Rotation paths and how fast each direction turns (deg/step):
Each turn is a multiple of 5 degrees from 10 to 175, or 0.
Each row of a path follows its step; steps can be skipped.
Rotation 1:
step 0: [ 0.42 -0.56 -1.81 -1.83 -0.41  1.17  0.16  3.23  1.48  0.98 -2.86  1.25
  2.91 -1.19 -0.55  2.16 -2.63  1.06 -1.20  0.60 -0.46 -2.54  1.12 -1.07
 -0.51 -0.64  2.17 -0.05 -1.78  1.04]
step 1: [-0.70 -0.41 -1.83  1.35  1.53 -1.82 -0.33  0.56 -1.94 -2.86  0.07 -0.90
 -2.55  1.00 -0.46  1.33 -2.01  0.08  1.89  3.17 -0.22  0.52 -2.85 -0.83
  1.19 -0.06  1.66  1.84 -2.36  1.28]
step 2: [-1.67 -0.32  2.61 -2.18  1.38 -1.04 -1.41  1.36  2.00  0.06  0.71  0.40
  0.68  0.38 -0.63 -0.04 -0.81  1.44  0.01 -1.86 -0.26  0.12 -4.43  1.11
 -4.28  0.42 -0.07 -0.50 -0.17  1.68]
step 3: [-0.71  2.91 -1.81  2.99  0.80  0.06 -2.16  1.27  0.67  1.16 -2.26  0.14
 -1.18 -2.63 -1.27  1.17 -1.06  0.76 -0.77  0.67 -1.26 -2.44  0.70  1.82
 -0.36  0.00 -2.05  0.54  1.26  2.71]
step 4: [-2.40 -0.17  1.12  0.60  0.67 -2.55 -1.44  1.87 -0.05  1.86  1.17 -2.16
  0.39 -0.82  3.28 -0.67  0.24 -1.37 -1.06  3.38  1.17  2.31 -1.36 -0.52
  1.13  0.02  1.18  2.44  1.23  0.87]
step 5: [-0.69 -2.28  1.06 -2.86  0.98 -0.87  0.86  2.82  0.65  1.71 -2.83  2.33
 -1.74 -1.42 -1.00 -0.69 -0.03  0.26  0.13 -2.97  2.07 -2.15 -0.77  0.45
  0.86 -0.24  0.38  2.21  1.26 -0.14]
step 6: [ 2.90  0.41 -0.28  1.11 -1.60  0.23 -1.30  1.50 -1.68  1.65  0.00  1.76
 -2.78 -1.19 -0.89  0.59 -0.54 -0.55  2.93  3.32  0.44  1.28 -0.73  1.45
 -0.42  0.24 -3.17  1.44 -1.21 -0.49]
step 7: [-0.36 -1.04  1.69  0.53  0.28 -1.26  0.10  1.45  0.73  0.05 -0.97 -0.30
  3.18  1.79  2.98 -1.29  2.59  4.23  0.29  0.41  0.40  1.29 -0.47  1.49
 -1.28  0.76 -1.84  2.33 -0.63 -0.81]
step 8: [-1.27  0.25 -1.85  1.43 -0.50 -1.41 -0.06 -1.71 -1.04  0.59 -1.58  3.14
 -0.26 -1.49  0.33 -2.94 -2.00  1.14 -1.89 -0.61  1.72 -3.30 -0.92  0.31
  1.74  1.06 -2.41 -0.49 -0.39 -1.68]
step 9: [-1.96 -1.41 -0.44  0.09 -2.65 -0.57 -0.52  3.09 -2.94  0.28  1.20 -0.49
 -0.21  0.43 -0.39 -1.69  1.36 -1.48 -0.49  1.05 -1.72  3.17 -1.18 -1.16
  1.15 -0.33 -3.12 -2.12  0.49 -0.48]
Directions:
[ 0.56 -0.73  0.69  0.02  0.97 -0.26 -0.01  0.16 -0.34  0.60  0.28 -1.13
  0.97  0.62 -0.08 -0.62 -0.07 -0.28  0.06  0.03 -0.67 -0.19 -0.67  0.54
 -0.03 -1.20 -0.01 -0.01  0.22 -0.56] -> 140
[ 0.01 -0.72 -0.18  0.25  0.61 -0.55 -0.67 -0.84 -0.17 -0.46 -0.61 -0.31
  0.11  0.34  0.09 -0.70 -0.35  0.85  0.19  0.53  0.22  0.54  0.41 -0.64
 -0.09  0.80  1.12  0.67  0.88 -0.23] -> 115
[ 0.62 -0.01 -0.44  0.03  0.32  0.01 -0.72 -0.21  0.08  1.11 -0.96  0.16
 -0.30 -0.66 -1.03 -0.52 -0.21 -0.06  0.04  0.35 -0.72 -0.53  0.41  0.22
  0.60  0.49  0.26 -1.10 -0.79 -0.12] -> 135
[-0.99  0.96  0.36 -0.06 -0.19  0.28 -0.88  0.36  0.29  0.25 -0.25 -0.91
 -0.40  0.61 -0.49 -0.11  0.28 -0.49 -0.89  0.21  0.48 -0.44  0.16 -0.63
  0.34 -0.02 -0.27 -0.36  1.07 -0.81] -> 65
[ 1.17  0.68 -0.33  0.33 -0.14 -0.45 -0.01 -0.39 -0.56 -0.79  0.41  0.55
 -0.84 -0.31  0.03 -0.14  0.10 -0.47 -0.69  0.77 -0.89 -0.90 -0.50 -0.12
  0.14 -0.32  0.05  0.76  0.55 -0.40] -> 145
[ 0.07 -0.33 -0.68 -0.95 -0.26  1.18 -0.33 -0.27 -0.52  0.16  0.26  0.18
  0.32  0.42  0.51  0.02 -0.06  1.34  0.01  0.31 -0.18 -0.33 -0.40 -0.79
  0.71 -0.10 -0.84  0.14 -0.46 -0.82] -> 40
[ 0.28 -0.31 -0.38 -0.99  0.31 -0.48 -0.30  1.17 -0.14 -0.51 -0.45  0.28
  0.54  0.43 -0.12  0.45  1.16  0.20 -0.98 -0.67 -0.99  0.13  0.63  0.21
 -0.17  0.55  0.04  0.12  0.23  0.12] -> 155
